Rotation paths and how fast each direction turns (degrees each step):
Each turn is a multiple of 5 degrees from 10 to 175, or 0.
Each row of a path follows its step; steps can be skipped.
Path 1:
step 0: [-2,27,-7,8,-1,3,5,-24,-15,-2,14,-9,6,3,-4,2,3,-19,-1,22,3,9,-16,-5,5,-7,-6,-5,-2,3,-7,13,-8,-5,8,5,0,-4]
step 1: [-4,-4,7,-1,-5,-21,-6,0,7,-12,-7,-13,2,-13,1,1,16,-18,3,-6,5,2,21,0,-13,7,-2,-9,13,-23,1,0,15,-4,7,-13,-4,-14]
step 2: [10,-6,10,3,-2,11,-6,-2,1,-1,1,-2,-2,3,-2,2,4,19,6,7,-8,-11,6,-30,-9,-9,-7,-3,8,8,13,16,0,10,-18,17,-18,-5]
step 3: [-11,12,1,1,3,11,3,-15,-1,9,-9,0,-12,-10,-2,-11,-5,-15,-27,-1,-7,11,0,-1,5,-2,8,-3,-17,-19,6,7,-23,3,-9,-7,-4,-1]
step 4: [8,11,-11,-17,5,-7,-24,-5,9,-1,-14,10,7,-1,-8,-1,12,9,17,2,-3,6,10,-4,5,-2,-17,-2,-7,-3,13,-18,2,-8,15,-13,-1,-11]
step 5: [-11,11,5,-12,12,7,-4,9,2,-5,10,-4,-17,0,20,-5,-2,11,1,6,-10,-15,8,10,18,-1,-6,-5,24,5,0,8,3,5,-15,2,-14,10]
step 6: [-16,3,3,0,3,22,-3,-8,-3,-7,-4,7,2,-6,-23,-18,2,-15,-10,-3,1,-7,-20,4,-19,11,-10,-3,-2,9,-6,1,-11,-14,9,2,-9,10]
step 7: [5,-13,-4,-11,22,-11,-13,16,-9,12,-17,-1,-1,7,10,-1,3,-8,-13,8,5,-1,12,-1,-7,5,4,-7,9,4,3,-16,-2,4,18,7,7,-20]
step 8: [6,14,-8,2,-10,1,-11,7,-17,-1,26,3,-13,2,-5,0,14,7,-2,-4,-1,8,12,-8,5,7,7,23,11,16,1,-1,-6,4,-5,14,-12,14]
step 9: [12,-5,4,7,-4,15,4,9,24,6,2,10,4,-28,-4,-9,1,-11,-1,-7,-9,1,-6,6,1,14,15,-7,9,-11,-16,-6,-18,-1,4,-4,3,0]
Directions:
[6,1,-3,-5,7,-3,0,-1,3,-6,-3,-1,-4,0,2,6,-1,6,-2,1,1,1,-4,-3,0,2,1,-5,2,2,2,2,1,0,-2,8,5,2] -> 135
[1,6,-1,0,-6,5,0,2,2,1,4,-4,-2,-2,1,-5,0,6,-5,4,4,2,-2,6,-2,-3,1,3,0,6,2,4,4,4,-5,2,-2,-5] -> 125
[0,2,5,-4,-8,5,-4,-3,3,1,1,0,2,0,9,7,8,-1,1,-1,4,-1,3,3,0,2,-2,3,3,-2,0,-2,-1,-3,-1,3,3,4] -> 100
[-7,0,-3,-6,-1,0,4,-1,2,-2,6,2,4,3,-4,-1,-2,3,-2,4,-3,-4,-1,6,5,0,-8,-4,0,-5,-1,-4,2,1,1,3,2,1] -> 60
[3,-2,2,-2,1,-7,-3,7,-2,-4,-3,1,1,3,1,3,7,-2,-4,2,0,7,-3,3,1,-2,-6,4,-2,-2,1,-3,5,1,-1,-4,-3,-5] -> 115
Path 2:
step 0: [-20,-2,-7,6,-9,-18,-1,5,-14,4,9,9,14,-8,10,-4,-4,6,12,17,3,-24,-12,-10,-2,-12,-2,-4,-16,5,25,-3,5,-18,-9,7,-7,-1]
step 1: [5,9,8,-22,-3,-21,4,-1,9,0,7,0,2,11,-9,7,-3,-8,-21,12,-7,-1,-17,6,-15,-5,-16,-2,8,-25,-2,-23,5,5,-15,-2,-4,-2]
step 2: [-13,2,9,-10,-3,-6,18,15,-37,0,-7,-9,-4,1,-6,7,13,-9,1,16,7,23,-1,-13,0,4,13,0,3,7,-15,-3,-13,8,-3,5,4,-2]
step 3: [-23,-11,-1,16,13,-8,-4,0,-6,-7,16,5,-10,-16,8,-17,4,9,7,6,6,-10,-17,-21,-9,-4,6,5,-3,-11,0,-5,20,20,10,-4,-8,5]
step 4: [7,-2,3,-12,8,4,-3,-12,-1,-11,19,7,7,14,6,7,-5,-29,16,0,-13,-7,-20,8,10,-1,10,3,11,-11,-14,-16,7,-2,-16,-16,6,2]
step 5: [-21,7,-11,-9,-5,-13,-1,7,-11,4,-10,-6,20,-1,-5,9,1,3,4,22,3,-12,-1,-7,25,-7,26,-6,4,0,4,5,-3,-5,-11,20,15,-5]
step 6: [-13,1,12,-4,6,-28,5,-8,14,0,5,3,-7,-13,-12,7,-6,-2,-21,16,-1,-8,3,7,2,-4,-4,1,-17,-18,-2,0,17,26,11,-6,-3,7]
step 7: [-1,-6,31,-14,7,3,26,12,-18,-14,11,-4,4,-8,6,6,-2,-19,21,4,0,13,3,6,7,-3,-4,-2,-7,4,-4,-1,1,-2,-8,-19,7,-10]
step 8: [-31,-13,-2,6,0,-7,-2,5,2,0,1,-6,23,-4,12,-1,3,24,8,3,5,-5,-23,-22,-4,-7,-8,9,-3,3,6,-2,9,-1,-15,4,13,-14]
step 9: [-1,12,-8,1,1,-24,2,-5,2,15,8,14,7,12,2,19,-5,-9,-12,6,-19,3,-26,11,1,0,-9,13,-5,-3,-15,-23,3,4,5,-15,0,6]
Directions:
[0,0,4,0,-3,1,-1,-1,2,1,-1,4,1,-7,0,0,1,-4,-2,5,-2,-2,7,1,2,-1,-4,-6,-6,-4,2,4,-1,-1,-11,3,0,4] -> 60
[-3,-1,1,-5,3,-6,3,4,4,4,1,-1,1,4,2,2,2,-2,4,-2,3,-3,3,6,-4,-1,-9,2,-3,7,3,4,2,-1,2,2,6,-1] -> 45
[0,1,0,4,-4,1,-1,-2,-4,-1,0,-3,-8,1,-2,6,0,-7,0,0,-3,-1,4,-1,2,-6,0,5,-4,6,-5,-4,2,-5,-2,-1,0,-4] -> 145
[-4,0,-4,3,0,0,-1,4,8,-5,-1,-6,-5,-3,-2,0,4,5,-3,2,-1,-1,-4,-1,0,-4,0,-4,4,5,6,-2,7,1,-4,-1,-1,4] -> 140
[2,-1,-2,9,1,5,2,-1,1,6,2,5,3,3,1,-2,0,2,5,-1,-2,-9,-7,2,2,1,0,0,0,5,-2,-3,-2,2,-7,-1,4,2] -> 80
[4,-1,7,-1,-1,0,10,1,3,4,-3,-1,-4,1,-8,-3,-3,1,-4,2,7,-1,1,1,-1,2,5,-2,-2,2,0,-5,1,4,0,5,0,-3] -> 80
